gefi: [  9.0   5.6 -18.2 -49.8   5.8  44.8  28.9   4.5  49.9  12.6  -2.7 -56.6
 -59.4 -23.6 -12.0   0.5  58.4  13.9 -25.9  67.6 -12.1   8.5 -60.1   1.8
 -27.0  31.6 -31.1 -88.6 -37.2  11.1 -38.1  -5.2 -75.1 -30.6 -89.7 -26.6
 -23.1  10.7 -66.1]
luzak: [  5.9 -41.6  24.2  29.4  25.7  12.0 -25.8 -49.1  45.8  29.6 -62.1   1.0
 -34.3  13.9 -41.0 -49.0 -33.8 -29.1 -85.2 -50.3  -2.9  23.2 -10.1  -6.8
  51.3  35.3 -10.0 -16.0  18.6  28.5  13.7   5.4  39.6   8.1   3.0 -23.9
 -18.7 -18.4  18.2]
gapab: [  9.0   5.6 -18.2 -49.8   5.8  44.8  28.9  -6.8  49.9  12.6 -49.2 -56.6
 -59.4 -23.6 -12.0   0.5  58.4  13.9 -25.9  67.6 -12.1   8.5 -60.1   1.8
 -27.0  31.6 -31.1 -88.6 -37.2  11.1 -38.1  -5.2 -75.1 -30.6 -89.7 -26.6
 -23.1  10.7 -66.1]
guviv: [  5.9 -41.6  24.2  29.4  25.7  12.0 -25.8 -49.1  45.8  29.6 -62.1   1.0
 -34.3  13.9 -41.0 -49.0 -33.8 -29.1 -85.2 -50.3  -2.9  23.2 -10.1 -15.9
 -51.6  47.5 -61.2 -79.2  91.9  -1.1 -10.2  32.7 -58.7  55.5  74.9  30.7
 -33.0  -4.8  -9.5]
asked: [  5.9 -41.6  24.2  29.4  25.7  12.0 -25.8 -49.1  45.8  29.6 -62.1   1.0
 -34.3  13.9 -41.0 -49.0 -33.8 -29.1 -85.2 -50.3  -2.9  23.2 -10.1  -6.8
  51.3  35.3 -10.0 -16.0  18.6  28.5  13.7   5.4  39.6   8.1   3.0 -23.9
 -18.7 -18.4  18.2]
luzak
asked: [  9.0   5.6 -18.2 -49.8   5.8  44.8  28.9   4.5  49.9  12.6  -2.7 -56.6
 -59.4 -23.6 -12.0   0.5  58.4  13.9 -25.9  67.6 -12.1   8.5 -60.1   1.8
 -27.0  31.6 -31.1 -88.6 -37.2  11.1 -38.1  -5.2 -75.1 -30.6 -89.7 -26.6
 -23.1  10.7 -66.1]
gefi

Bivez: [  1.2  24.6 -58.9  72.4]
zeko: [ 57.0  26.4 -75.6  -0.6]
gamev: [  1.3  24.6 -58.9 -54.3]
Gudes: [  1.3   1.1  74.4 -70.4]
somo: [ 1.3 24.6 50.9 85.3]
where: [-0.6]
zeko, 4
where: [-54.3]
gamev, 4
where: [1.2]
Bivez, 1
asked: [  1.2  24.6 -58.9  72.4]
Bivez
where: [85.3]
somo, 4
asked: [ 1.3 24.6 50.9 85.3]
somo

siza: [ 30.4 -26.3 -39.5  12.7  54.1   6.2  28.3  25.5  40.7  20.7   3.6   8.8
 -21.6 -14.0 -17.6  20.7   2.3 -50.5  15.7 -26.4 -21.8 -13.7   3.2 -11.0
  24.2  22.9  -2.7 -25.2 -51.1 -50.6  -2.7 -14.8 -45.0  12.5  36.6  16.4
   3.3 -11.0   8.2 -51.3  -4.2  32.2  -5.6  -0.2]
pes: [ 27.9  57.0 -26.5 -20.6  25.6  27.6  28.3  25.5  27.1  34.7   3.6   8.8
 -21.6 -14.0 -33.4  20.7   2.3 -11.5  15.7 -26.4 -21.8  41.4 -27.8 -11.0
  19.3  46.6  -2.7 -25.2 -19.3 -50.6  -2.7 -14.8 -27.5  18.5  26.6  34.2
   3.3 -18.0   8.2  11.3  -7.7   6.9 -11.7  12.3]
sulo: [ 30.4  14.2 -39.5   8.4  30.0  19.8  21.7  24.1  27.1  20.7   3.6   8.8
 -21.6 -14.0 -17.6  20.7   2.3   2.3  15.7 -26.4 -21.8  17.9  -9.6 -11.0
  19.3  35.1  -2.7 -25.2 -33.6 -46.7  -2.7 -14.8 -27.5  12.5  28.6  18.2
   3.3 -11.0   8.2 -16.6  -7.7  17.9 -11.7   7.2]
rega: [ 30.4  23.5 -39.5   8.4  30.0  23.9   7.8  16.9  18.9  12.6   3.6  14.2
 -21.6 -14.0 -17.6  11.7   1.8   2.3  15.7 -26.4 -21.8  22.0  -9.6 -11.0
  19.3  32.6  -2.6 -27.1 -33.6 -32.5  -2.7 -14.8 -27.5  12.5  28.6  18.0
   7.5  -7.6  19.1 -15.9  -7.7  17.9 -11.7  12.3]
Liv: [ 44.3 -41.5 -67.4  36.5  46.8   0.5  28.3  25.5  49.2  17.5   3.6   8.8
 -18.6 -14.0 -17.6  20.7  10.5   2.3  15.7 -26.9 -21.8 -19.5  -6.0 -36.3
  19.3  34.7  -2.7 -25.2 -51.0 -51.1  -2.7 -14.8 -41.1   2.2  38.1   0.1
   3.3 -11.0   8.2 -61.9  -7.7  34.2 -11.7 -25.8]
Subi: [ 30.4  23.5 -39.5   8.4  14.3  19.8  28.3  25.5  27.1  20.7   3.6   8.8
 -21.6 -14.0 -17.6  10.2   2.3   2.3  15.7 -26.4 -21.8  22.7  -9.6 -11.0
  19.3  42.1  -2.7 -17.1 -33.6 -50.6  -2.7 -14.1 -27.5  12.5  28.6  18.2
   3.3 -16.6   8.2 -15.9  -7.7  17.9 -11.7  12.3]
giz: [ 30.4  32.6 -37.2  -1.4  16.3  21.7  28.3  25.5  27.1  20.7   3.6   8.8
 -21.6 -13.9 -31.0  20.7   2.3 -14.8  15.7 -26.4 -21.8  32.5 -14.6 -11.0
  19.3  42.1  -3.9 -25.2 -33.6 -50.6  -2.7 -14.8 -27.5  12.7  28.6  21.5
   3.3 -13.8   8.2  -1.2  -7.7  13.7 -12.3  12.3]
Defif: [ 30.4  23.5 -39.5   8.4  30.0  19.8  14.0  25.5  16.9  20.7   3.6   8.8
 -21.6 -14.0 -17.6  20.7   2.3   2.3  15.7 -51.2 -19.1  22.7  -9.6 -11.0
  19.3  42.1  -2.7 -25.2 -33.6 -46.8  -2.7 -14.8 -27.5  12.5  28.6  18.2
   3.3 -11.0   8.2 -15.9  -8.7  15.3 -11.7  12.3]
Kefin: [ 30.3  48.9 -31.3 -22.0  22.4  37.7  31.1  28.9  27.1  24.1   3.6   8.8
 -21.6 -14.0 -44.9  20.7   2.3 -29.6  15.7 -26.4 -21.8  43.1 -19.8 -11.0
  19.3  47.6 -11.3 -25.2 -33.0 -55.2  -2.7 -28.7 -27.5  22.6  28.6  32.8
   3.3 -16.6   8.2  12.5  -7.7   5.7 -15.2  12.3]
asked: [ 30.4  14.2 -39.5   8.4  30.0  19.8  21.7  24.1  27.1  20.7   3.6   8.8
 -21.6 -14.0 -17.6  20.7   2.3   2.3  15.7 -26.4 -21.8  17.9  -9.6 -11.0
  19.3  35.1  -2.7 -25.2 -33.6 -46.7  -2.7 -14.8 -27.5  12.5  28.6  18.2
   3.3 -11.0   8.2 -16.6  -7.7  17.9 -11.7   7.2]
sulo
asked: [ 30.4  32.6 -37.2  -1.4  16.3  21.7  28.3  25.5  27.1  20.7   3.6   8.8
 -21.6 -13.9 -31.0  20.7   2.3 -14.8  15.7 -26.4 -21.8  32.5 -14.6 -11.0
  19.3  42.1  -3.9 -25.2 -33.6 -50.6  -2.7 -14.8 -27.5  12.7  28.6  21.5
   3.3 -13.8   8.2  -1.2  -7.7  13.7 -12.3  12.3]
giz
where: [10.2]
Subi, 16
asked: [ 27.9  57.0 -26.5 -20.6  25.6  27.6  28.3  25.5  27.1  34.7   3.6   8.8
 -21.6 -14.0 -33.4  20.7   2.3 -11.5  15.7 -26.4 -21.8  41.4 -27.8 -11.0
  19.3  46.6  -2.7 -25.2 -19.3 -50.6  -2.7 -14.8 -27.5  18.5  26.6  34.2
   3.3 -18.0   8.2  11.3  -7.7   6.9 -11.7  12.3]
pes
asked: [ 44.3 -41.5 -67.4  36.5  46.8   0.5  28.3  25.5  49.2  17.5   3.6   8.8
 -18.6 -14.0 -17.6  20.7  10.5   2.3  15.7 -26.9 -21.8 -19.5  -6.0 -36.3
  19.3  34.7  -2.7 -25.2 -51.0 -51.1  -2.7 -14.8 -41.1   2.2  38.1   0.1
   3.3 -11.0   8.2 -61.9  -7.7  34.2 -11.7 -25.8]
Liv
asked: [ 30.4 -26.3 -39.5  12.7  54.1   6.2  28.3  25.5  40.7  20.7   3.6   8.8
 -21.6 -14.0 -17.6  20.7   2.3 -50.5  15.7 -26.4 -21.8 -13.7   3.2 -11.0
  24.2  22.9  -2.7 -25.2 -51.1 -50.6  -2.7 -14.8 -45.0  12.5  36.6  16.4
   3.3 -11.0   8.2 -51.3  -4.2  32.2  -5.6  -0.2]
siza
where: [-51.3]
siza, 40

ziva: [ 7.9  4.1  2.0  9.1  4.2 -1.9]
livab: [-4.0 -2.3 -2.5  1.5  2.1 -0.4]
Zomo: [-3.1  1.0 -2.9 -0.1 -4.3  0.1]
Gur: [ -3.7  -1.1   2.8 -20.6 -19.7   7.8]
niro: [ 9.4  2.3 -0.5 18.1 13.6 -4.7]
vekid: [ 70.8 -47.0 -14.4  60.3 -32.0  59.0]
nog: [11.1  7.4  4.1 -0.5 -7.9  1.0]
Mem: [  2.1   1.1   9.1 -29.5 -25.8  10.4]
dudir: [  2.1   1.1   9.1 -29.5  23.3  10.4]
asked: [ 9.4  2.3 -0.5 18.1 13.6 -4.7]
niro
where: [7.8]
Gur, 6
where: [0.1]
Zomo, 6
where: [-4.7]
niro, 6

bosu: [-31.0  42.5  28.0 -58.9]
zuka: [-63.7  17.8  10.9  17.9]
ton: [-68.5  -8.6  26.8  95.4]
Bur: [-68.3  11.2  47.8  79.1]
teve: [-68.4  17.8  14.8 -22.3]
where: [-68.4]
teve, 1
where: [26.8]
ton, 3
where: [-68.5]
ton, 1
asked: [-68.3  11.2  47.8  79.1]
Bur
where: [42.5]
bosu, 2
asked: [-63.7  17.8  10.9  17.9]
zuka

Nol: [-38.1 -11.0 -73.1 -29.4   0.8]
nufas: [-64.1   0.8 -70.0   7.6  22.0]
tif: [  8.2 -33.5   9.5  -4.6 -29.5]
Zete: [-15.1   8.3 -18.3 -17.5  38.9]
zesa: [-73.6 -70.1 -71.5  18.6  -7.5]
vanoz: [-73.6  17.1 -71.5   2.3  36.9]
where: [-70.0]
nufas, 3
where: [-29.5]
tif, 5
where: [8.2]
tif, 1

zuzul: [71.5 -6.7 61.2 33.5]
befu: [28.0 27.9 57.9 27.9]
Tomu: [67.2 -5.2 28.0 27.9]
where: [67.2]
Tomu, 1
asked: [67.2 -5.2 28.0 27.9]
Tomu
where: [57.9]
befu, 3
where: [61.2]
zuzul, 3
asked: [71.5 -6.7 61.2 33.5]
zuzul
where: [71.5]
zuzul, 1

